The rows below fall into families. The same turns and mirrors carry the whole set onto itself and the rows of a family onto each other. For each named row, which other rows are in its family? Write them in the order they are listed.
These 32 rows form 4 families of 8 rows each.
k_895: [ -6.6 -17.4  14.8 -27.1 -17.7  29.6   1.9  26.1   1.8 -12.0  20.4   7.7
   8.5 -20.7  -7.2]
k_293: [ -3.4  -0.2  13.7  -8.5 -14.1   8.2   5.5  21.1  19.7 -13.1   0.5   8.5
   1.6 -17.4  14.5]
k_472: [  7.0 -10.1   3.5 -21.4 -21.0  25.4  -5.8  41.3  13.3   5.8  12.7   1.7
  -8.6 -17.1   4.3]
k_613: [-11.7  -7.7  12.2 -20.8 -24.7   9.2   2.9  -9.1   3.1   5.8   8.6  -2.4
  -9.6 -18.5   3.0]
k_589: [-15.9   0.3  -0.4  -6.8 -21.4  31.5  -3.5   8.8  -4.6   0.5  11.8 -18.2
   0.5 -18.1   3.3]
k_614: [-24.6 -11.9  -0.9 -10.8 -23.9   8.2   6.3  18.4  12.5  -3.1  10.6 -18.2
 -16.0  -0.2  -3.5]
k_535: [-18.1  -1.6  29.9 -15.7 -21.1  16.1  20.9  19.7   5.4  -4.1  20.7   0.5
  16.0 -15.2   4.4]
k_483: [-10.7 -10.6   7.0 -24.9 -23.2  10.3 -15.3  11.0  12.3  13.0  10.0   5.8
  -4.2 -32.7   4.0]
k_825: [ -6.3 -19.7   2.9  -7.2 -27.4  13.7 -10.5  17.2   4.9   8.5   5.8 -20.8
   6.9  -6.5 -11.2]
k_237: [-13.9  -4.0  16.5 -10.2 -24.8  16.5 -15.0  23.3   7.6  11.4  11.3 -27.7
   7.1 -22.2   6.7]
k_544: [ -2.3  -7.5  19.3 -33.3 -17.8  11.8   9.7  25.4  10.8  -0.8  10.3   6.0
  10.1 -18.9  16.9]
k_696: [-13.4  -7.9   5.6  -2.6 -16.2  19.9   9.1  33.8  14.5   7.5  13.9   3.3
 -14.0 -27.8  -2.4]
k_863: [-18.4 -12.8  14.5 -25.1 -32.1  20.1 -15.2   4.9   3.1   9.7   4.7 -12.9
   0.0 -18.9  -4.4]
k_980: [-22.5 -13.3  14.1 -15.0 -24.0   7.3   6.0   3.3  17.8 -12.2   2.4  -2.4
 -13.0 -20.9   9.3]
k_120: [ -5.6 -20.8  16.1 -11.8 -25.9  13.1 -10.7   1.4  10.6  -0.2  -1.0  -5.1
   7.3 -27.5   1.9]
k_489: [-14.4 -17.6  12.9 -12.4 -26.0  19.7   1.1   5.5  13.3  17.1  20.3 -15.1
  -1.6 -33.7   0.9]
k_470: [ -7.5  -3.9   9.5  -9.1 -12.5  26.1   8.0  41.6  17.7  -1.6  20.2  -3.1
   6.5 -12.0  -8.7]
k_289: [ -5.1 -16.1  12.3 -22.9 -37.3  21.2   2.9  32.0  20.4  -4.3  21.3  -2.1
  -0.3 -16.1 -19.8]
k_945: [-12.3  -1.9  12.8  -7.1 -23.0  16.7   8.6  15.4   7.2 -14.2  24.9 -27.6
  -0.8  -4.9  -4.3]
k_532: [ -3.3  -9.1  18.1 -25.6 -26.1  25.0   2.6  33.3  18.8   3.5  16.4  -2.8
  22.1 -19.8  -1.2]
k_912: [-18.3 -11.7  -3.3 -12.6 -17.1  23.0   8.7  36.5  21.6 -12.3  12.6  -6.2
  -3.5 -14.5   6.2]
k_179: [ -7.9  -7.5   3.0 -22.6 -22.6   8.9   6.7   2.0   8.6 -14.1  23.3   4.4
 -13.1 -15.8  -5.3]
k_946: [-14.2 -10.3  13.1 -10.1 -28.4  26.3 -10.0  14.9  12.4   2.0  10.7 -29.8
 -11.7 -13.5  -8.9]
k_236: [ -2.5  -8.1  22.8 -32.6 -34.9  14.7   3.9  19.9  -1.9  -9.2   8.6  -7.3
  15.6  -9.1   3.9]
k_182: [ -8.5   5.6  12.5 -20.8 -26.1  15.3  -9.4   8.7   1.4 -10.5  10.8  -8.3
 -14.4   0.2  -1.2]
k_484: [ -5.0   5.8  17.2 -11.4 -24.2  11.5  12.8  33.5  17.9  12.9  13.4  -6.4
  -1.0 -12.6  15.6]
k_634: [ -9.5  -1.4  16.5 -11.3 -13.5  12.8  11.4  22.5  -8.2   2.1   3.4  -2.1
   0.2 -21.4  20.2]
k_812: [ -6.1 -12.9  25.0 -25.0 -29.3   3.6  -4.8   6.8  18.7   3.8  20.5  -6.7
 -17.8 -16.3  -3.7]
k_959: [-14.5 -25.8   5.7 -23.5 -21.0  15.3   2.8  35.7  11.8   2.4  17.5  -9.7
  16.2  -9.7  -6.2]
k_347: [ -9.1  -3.1   9.5  -5.3 -23.0  16.4   8.1   1.4  10.9  -3.5  13.4 -18.0
 -21.1 -12.5  -1.7]
k_72: [ -0.2 -15.9  23.4 -18.4 -19.1   0.8   1.4  20.3   8.9   2.2   7.8   3.7
  20.0 -11.7   2.6]
k_335: [ -5.0  -3.1  11.6 -17.7  -4.7  14.5  17.0  32.2   9.0  -4.9  16.1   6.9
  -5.1 -11.8   9.4]

The rest of the family of k_470: k_613, k_544, k_863, k_532, k_946, k_347, k_335
The rest of the family of k_614: k_293, k_825, k_980, k_120, k_912, k_959, k_72
The rest of the family of k_472: k_895, k_589, k_535, k_489, k_182, k_484, k_812

The rows below fall into families. The same turns and mirrors carry the whole set onto itself and the rows of a family onto each other. For each named row, which other rows are in its family? Write them in the order they are listed.
These 30 rows form 10 families of 3 rows each.
k_708: [-18.3  -3.8  -4.0  -3.9  -7.1  -0.8   2.0  -1.3 -13.8  27.5  -4.6   3.7
  -2.3 -21.5  -5.3   4.4  -8.5 -16.5  10.0   1.0 -13.7  18.7  -8.3]
k_336: [ -2.3  -2.8  -3.1   3.9   5.0  -9.2  11.2  10.1  -6.6 -21.1   0.2  22.9
  10.8 -23.4  11.8  10.1   2.4   1.7  -0.3  10.7  -0.1   0.7  -7.0]
k_437: [  4.3 -27.1   1.0  -0.8   3.8   0.1  -3.6   7.9  -4.7   3.5   3.8   7.2
   5.8  12.1 -14.5  -6.6   0.4 -15.1  14.2  -3.7   0.1  -2.0   6.5]
k_276: [  7.8  -8.5  -1.7  -4.1   1.2  -1.5  -1.2  13.5 -10.9 -25.1   5.9  20.1
   9.1 -24.2   9.4  -2.9   0.4  -1.5   3.0  16.2   7.9   5.6  -7.7]
k_663: [ -1.5 -23.4  -9.7   9.4   4.4  -1.9   0.0   0.3   3.6  -1.8   3.5   6.9
   5.1   9.5 -13.4  -0.3   3.7 -20.0  10.7  -4.1  -0.5   7.7   8.1]
k_882: [ -1.4  -5.9  -5.9   1.4  -3.9 -11.4  -1.4   5.4  -8.5 -27.1   4.8  19.8
   5.7 -22.6  16.3   8.8   8.2  -4.9   2.1  12.6  -3.1   6.1  -5.1]
k_553: [ -0.1  -0.5  -2.6  -8.4  -4.9 -11.2  -1.1   9.8 -10.7 -25.1  -3.0  16.5
   6.6 -21.5  18.3   0.8  -2.3  -4.5   0.6  16.1   1.5   3.1 -10.3]
k_271: [ -2.8 -26.8   1.0  -5.7  -4.3  -0.4   6.8   0.4   6.6  -7.9   6.7   4.4
  11.3   6.2 -14.8  -5.1   4.1  -8.8   9.3   0.9   4.5  11.7   5.8]
k_357: [ -1.9  -9.2  -0.3  -7.3   3.3 -14.6  -9.7  13.2  -3.5 -16.3  13.9  13.2
   4.1 -21.6  14.6  -7.9  -3.5   4.0   8.7  16.8  10.1   3.5  -6.9]
k_492: [-18.7  -4.6  -2.1  -5.1   4.3   6.9  -0.2   2.3 -19.1  25.4 -15.0   7.8
  -6.6 -19.7  -5.7  -0.9  -6.8  -9.0   9.4   1.6 -18.0   9.1  -0.9]
k_551: [  1.9  -6.7   1.6   1.1   0.5 -12.8  -6.9  16.4 -15.6 -21.0  13.5  12.3
   8.8 -24.6  13.6   3.5   1.9  -7.5  11.4   6.4   3.9  -0.2  -9.8]
k_984: [-12.8  -9.5  -4.3  -7.1  -3.4  -6.0  -2.0  14.8 -13.0 -19.9   6.8  23.2
  -0.8 -28.4  13.0  -4.2   2.3   2.8   8.1  18.9  -3.3  -0.4  -9.6]
k_588: [ -4.2 -20.5  -5.6  13.1   8.3  -1.8  10.9   3.1   9.2   0.7  -2.3   9.6
  10.7   5.4 -11.8   0.7  -4.3 -13.4   9.5  -6.5   2.6   1.5   3.5]
k_193: [-10.7  10.5   0.1  -8.4   0.4   0.3 -12.4   7.4 -24.7  15.8 -10.2   9.6
  -4.3 -26.3  -0.9   7.0 -15.0  -3.4   6.0  10.2 -11.0  12.3  -3.3]
k_788: [ -7.3 -26.6   7.8   9.2  -4.5   0.9  -2.5   2.6  13.2  -2.4  -2.8  12.4
   5.9   3.8 -14.4  -5.7   0.4  -8.7   5.3  -3.8   2.9   3.7   5.7]
k_478: [ -2.0   1.0  -3.0  -4.4  -7.2   4.8  -3.0   5.4 -23.4  24.9  -9.5  12.9
  -6.3 -25.4  -1.3   2.6 -16.3 -10.1   3.8   7.8 -14.1   8.9  -6.8]
k_740: [ -5.9   1.3   2.3 -17.0  -1.0  -7.5  -2.9  -1.1 -17.1  27.1   0.0   7.2
  -3.9 -26.1   1.6   1.9 -13.0  -5.0   2.2   9.3  -7.6  14.8  -8.6]
k_334: [ -1.4  -2.2   3.7 -14.6  -4.9  -1.3   0.6   1.2 -28.5  22.6  -6.3   7.2
   0.6 -20.1  -1.7  11.5  -5.8 -14.4   2.0   2.3 -14.3   9.4  -8.1]
k_681: [ -1.2  -5.8   1.8  -4.2   8.3  -6.1 -10.6  10.8  -8.9 -27.9   1.6  14.6
   9.6 -13.3   4.2  -1.5  -0.5   2.6   8.7  16.3  13.1   7.2  -1.7]
k_50: [-12.1  -7.5   6.0   4.3  -2.8 -10.7  -3.6   8.4  -6.7 -18.5  -0.8  24.4
   3.8 -31.4  12.8   0.8   4.9   0.0   1.3  11.8   4.2   3.3 -13.9]
k_294: [ -7.5  -4.9   4.3 -10.7   2.4  -4.8   1.5   8.3 -15.1 -23.7  -3.1  17.0
   5.8 -26.6  16.8   2.1   6.7   5.9   3.0  16.2  -3.0   5.3  -7.2]
k_502: [  5.6 -25.0  -1.2   5.1  -1.2   3.5   1.2  -0.7   3.9   5.2  -0.7   1.6
   9.1   8.2 -13.6  -6.9 -11.3 -18.8  13.5  -2.0   6.6   9.4   1.0]
k_126: [ -2.2 -17.7   2.9  -2.2   3.6   0.0  -7.4  -1.8  -0.9   6.3  -9.1  -2.6
   7.1  10.7 -16.9   0.6 -14.4 -13.2  13.8  -2.0   4.9  10.9   6.9]
k_592: [-15.0  -2.6   6.6  -0.7  -5.7   4.4  -0.1  -2.8 -13.9  27.3 -12.9  16.4
  -3.9 -24.6  -9.9   5.7  -3.3  -9.7  -3.7   0.7 -10.2  14.4  -3.7]
k_150: [ -6.7 -23.0   1.8   4.0   3.8  -0.9   1.4   1.5   9.6 -10.0   0.0  -5.6
  11.1   3.4  -7.6  -4.6   0.4 -10.6  14.7  -8.1   2.6   8.8   7.3]
k_515: [ -9.1   0.3  -7.5  -8.6   3.5   3.0   1.3   1.3 -24.9  25.8 -16.5  12.4
  -5.0 -15.1  -6.1  -3.2  -9.8 -17.5   1.6   7.6  -9.0  11.9  -6.8]
k_606: [  1.9 -24.0   3.8  -9.0   3.4  -1.9  -3.5   2.1   6.4  10.7   7.0   3.0
   2.8   8.0 -14.6 -11.5  -6.5  -7.9   8.9   2.6   5.5   9.2   8.9]
k_58: [  0.0 -15.3  -5.7   4.5   1.1   0.3  -2.6   9.7   6.9  -5.6   2.0  -0.6
   9.4   7.0 -16.3  -9.9  -4.5 -18.9   5.7  -4.1   4.8   6.2  11.2]
k_420: [-10.3  -3.1  -7.1  -3.8  -2.5   0.0   0.5  -5.4 -23.7  21.9 -13.9  18.0
  -7.9 -17.5  -0.8  11.3  -3.2 -17.0   2.5   8.2 -19.6  11.6  -6.7]
k_561: [-10.4  -1.8  -6.2   0.5   3.0   2.3  11.6   1.9 -16.4  24.0 -15.8  17.9
  -2.2 -19.6  -3.5   9.7 -12.2  -6.9   1.7   5.0 -17.9   4.0  -5.4]

The rest of the family of k_126: k_193, k_681
The rest of the family of k_708: k_271, k_984
The rest of the family of k_663: k_882, k_420
The rest of the family of k_553: k_515, k_58
The rest of the family of k_294: k_492, k_150
The rest of the family of k_551: k_437, k_334

